Each path below is one point turned by a fixed rotation once a step. After each direction that follows a path, write how fast that rotation turns it, in degrees per step (0 if it stays still).
Each turn is a multiple of 5 degrees from 10 to 175, or 0.
Each row of a path follows its step; steps can be skipped.
path 1
step 0: [ -3 -14 -11  -6   0  -6  -1 -10  13   6  12  10  18   4   1   2 -10  -8
   7   2   8  -4  -6   6  -2  -2   1   3 -15  17   0  15 -16  -5]
step 1: [-12  -5  12   8  -5 -11   5   8   4   2  13  -2   1  19   7   3  -3  -5
 -11  -7   3  -9   7   5  -2   0  14   9   7 -11   2 -17 -11 -17]
step 2: [ -1  21  10  -2  10  16 -11  10   3 -10  13  -7  -1   4  -3   7  -4   9
  -1  -8 -10  -4   3   9   6   2  -2   3 -13   2 -16  -5  18  -3]
step 3: [ 10   3 -22   9  14  14  -5  -1  -3   3  11  -4 -19  -3   1   1   2   0
   1  10  18   4  -6   1   9   0 -13   3  -1  13   7   1  -7  -8]
step 4: [ -1   1   3  11  -3  -9   6 -15   4 -10  -4   4  -7 -11  14  14  11 -12
 -13  -5   7   0  -2   2 -21 -16   5  -8  -3   7   0   4  -6 -11]
step 5: [ -6   9   3   6 -16   3  -1  13  20   2  -5  22  -9  -1 -15  -7  -7 -11
  -6   3  -3 -11  -2  -3   0  -2  16   1 -13  -6  -4   1   7  -1]
step 6: [  2  14  -5  -4  20   0  -1   9  -9   5  -5   8  -1  12  16 -18  12   1
 -17  11 -10   2  -1   1  10  10   1   6  -5  -6   8  -2   5  -1]
step 7: [ -7  13 -14  -2   9 -10  -6 -21   8   5  -2  -4   7  -6  12  -2   4   2
  18   6  -4  -7   7  -7  -4  -9 -12   8   5  10  -8   6   9 -10]
step 8: [ -4   5  -1   1  -5 -24  10   7   8   5 -11  -4 -12   1 -19   3   3  -5
   4  -1   8   0   1   2  11  -9  -1 -17  15   5   2  -9  -7 -15]
step 10: [  9  -6 -13   1   2  15   5   3   3  19  11  13  -1   0   7 -10 -14   5
  -5   3   0   7  15 -10   3  -7 -12   2  10  -9  -4  17   7   2]
[-6  2  6  2 -7 -4  2  1  0  1  0  1  1  0 -1 -1  2  2  2  4  6  2  1 -1
 -4  3  1 -6 -5  0 -3 -1 -6 -3]  95
[-2 -1 -2  5 -2  7 -3 -1  2  5 -1  1 -1  0 -5 -6 -1  1  8 -1  1 -1 -3  1
 -1 -3  1  3  2 -5  4  0 -2 -5]  155
[ 3  3 -1  3  2  5  2  3 -2  0  7 -3 -3 -3 -3  4  0 -1 -3 -4  7  3  4 -3
 -5 -2  1  2 -3 -4  0  1  0  3]  45
path 2
step 0: [  0   5 -10  17  11   7   5   9 -17   9  -2  -1   8 -28 -13   4   6   9
  -3 -12  -6   2  11   1 -12  21   2   8  16   5   0  -3  -9   1]
step 1: [  4  -4   7  -6  16  -6  -9  -1 -23  -4  -6   4  -3 -11   6  -8 -21 -13
   0   9   8 -10 -14 -17 -10  12  -6  -3   5 -10 -13   7 -17   1]
step 2: [-11   0   5   5  17   6   9  -4   0   4  -9   2   9 -29 -14  -6   7   0
  -1   3   4   7   4 -16   4   0  17  12  -9  -2   9   9 -10 -23]
step 3: [-18   8   4   1  -6   2  -8   5 -15  -1   1  24 -15 -20  10  -3 -11  -2
  -9  15  -8 -11   3   3  -2   4  10  17  13  -5 -13  -3  -5   3]
step 4: [  5  -7   7  15   8  10   4  -8  -2  10  -9   3  -3 -15   3  -3   1  -6
  -5   8   4  -1  -4 -24 -26  -4  11  -1  18  16  14  10   8  -3]
step 5: [-15   5   3  13  19  -9   6   2  -1 -10  12   8 -22 -18  -1  -9   4  -5
   5  -5  10  -6  16  -5  -2   7  10  -8  13 -15  -3  -1 -15   9]
step 7: [  9   4   8   1   4   1 -12   2   1   0   8   8  14 -23  14 -22  14 -10
  -6   0  10   5   2 -12  -4  19   8   8   9  -6  -6   3 -20   5]
step 8: [ -3   1   6  -4   1   2   6 -20 -17  -1   3   7   4 -28 -22  -4 -19  -1
 -10  -9  -4 -14   9 -13 -10  -3  11  -2  -3   2  -9  -5   0  -6]
step 9: [ -7  14 -12  12  16  22 -11   9 -13  10 -14   3  -5 -14   7  -6   3 -10
  -3   7  -3 -11  -1   4  -8  21  12  -4   7  -2   4   2 -13 -11]
step 10: [ -8 -19   2  14   8  -7   0 -10 -16   7  12  -4  -8 -20   0   8  -9 -11
   5  16  12  -4  -3 -22  -1  -3   4  11   2   5 -14   9  -8   1]
[-1  6 -1 -5  1  1  3 -4  5 -3 -2  2 -2  0 -6  4  1 -2  0 -4  1 -3 -2 -5
  5 -2  1 -5  4 -3  0  1 -3 -3]  115
[-6  1 -3  2  2  0  2  1  0 -3 -9 -1  0 -1 -3 -2  3  3  0 -2 -7 -4  3  6
  2 -3  4  1 -3  1 -4 -5 -1  2]  120
[-2 -2  4 -2  1 -2  4 -3 -1  0  3  2 -2 -4  4  4 -3 -6  1 -3  0 -4 -1  3
  3 -1 -6  4  1  1 -4 -7  0  3]  155
[ 0  3 -3 -4 -1  0 -1  2 -6  4  0  4 -3  4 -2  0 -8  1 -3 -4 -5  2 -4  4
 -2 -1  1  1  4 -3  5 -1 -1  1]  135
[ 4  0 -4 -2  0  3 -3 -5 -1  6  6 -4  3  1 -3 -3  2 -2 -3 -5  0 -4  0  3
  1  3  3 -4 -3  3 -5 -1 -3  2]  40
[ -3  -1  -4   0   3  -2   1  -3   6   4   2  -1 -11   1   1  -1   2   2
  -1   1   0   2   0   0   0  -1   2   0   5   5   0   3   4   6]  55
path 3
step 0: [  5  -9  13  -5  14  -4  -5 -20  18 -10   0   6  14  -9 -15   1   3  17
  -8   1  -2 -10   2   1  -1  -9   1  -9  14   3   0 -10   2  -1]
step 1: [ -7 -14   5  -6 -18  -1  -7  -4 -13  -2  -8   6  15  -9 -11   5   9  13
  -8   7  -6  -4  -2  -3  -8  -1  -6  17  -1  15  -3  13  14   0]
step 3: [  3 -13 -15  -3   9  -7  -3  -7  11  -4 -15 -12   5   1  -8  14   7  13
  -4  -2 -14 -16  -8   4   3   2   1  -5 -11  14 -17   6   2  -3]
step 4: [ -2 -22  12   1  11   9 -10  -4   2  -2  -1  -7   2  -3 -23   4  21 -13
 -11  -7  -3   1  -6   2 -14 -10  -8   5   3   3   7   0   0   1]
step 5: [-10 -21  -9   0  -2   3 -11   0  -7  -4   1  -8  14  -6  -5  -9   5  17
  -6   9  -7 -14   5   9  -6  11  -1   7  -1 -16  -6 -14   3 -12]
step 6: [ 17  -7 -13  -1 -19   2   4 -11  -6   9 -17  -9   5   6 -13  -3  12  -5
 -13  -9  -2 -11   1   7 -14  -1  -1  -6   0  -3  -2  11 -10  -8]
step 7: [-11 -21   8   6   5   5 -10   2   6  12  -6  -9  14   6  -5   7  14  -4
   1 -10   2  -5   7   5   6   5   4 -13 -12 -10 -18  -1  -8  11]
step 8: [  4 -14   0  -4   9  -1  -3   2  -1  16  -2 -18  -7   0 -15 -10  -8   7
 -14   1  -9  -4  -7   5  -6  -1 -26   2 -11 -15   0   6   2   3]
step 9: [ -8 -11  -4  -2  -6   8  -6 -21   1   1   7  -7  10 -10  11  -8  14  -4
  -6  -4  -6  -1   7  -2  -7   1 -18 -19  14 -16  -5   3  -8  -5]
step 10: [  3 -10   7  -5 -10  -9  19  -5 -12  22 -15  -7  12  -1  -4   4   9  -1
  -6  14  -1  -7   5   7  10  14 -10   2   3  -9  -5  -3  -5  11]
[-4 -1  3 -3  0 -4 -2 -1  3 -6  3 -4  3 -5 -3 -2 -4 -1  2  1 -1  3  3  0
  0 -7 -3  7  0 -5  1  3 -1 -3]  90
[ 2 -3  3  0 -5  1 -2 -6 -2 -8 -2  2 -7  2  2  1  3  0  2 -1  0 -2  2 -3
  2 -2 -4 -4 -3  4  0  5 -4 -1]  130
[ 3  3  0  2  1  9 -2 -4  5  1  3  2  1  4  0 -3  7 -2  2  2 -2  6  4  2
  0 -4  2  0  1 -2  2  1  2  1]  155
[ 1 -1 -4 -5  4 -1 -7  6 -2 -3 -3  3  3  4 -1 -3  0  0 -3  5  4  3  2  3
  6  1 -4 -1  0  0  4  1 -4  1]  125
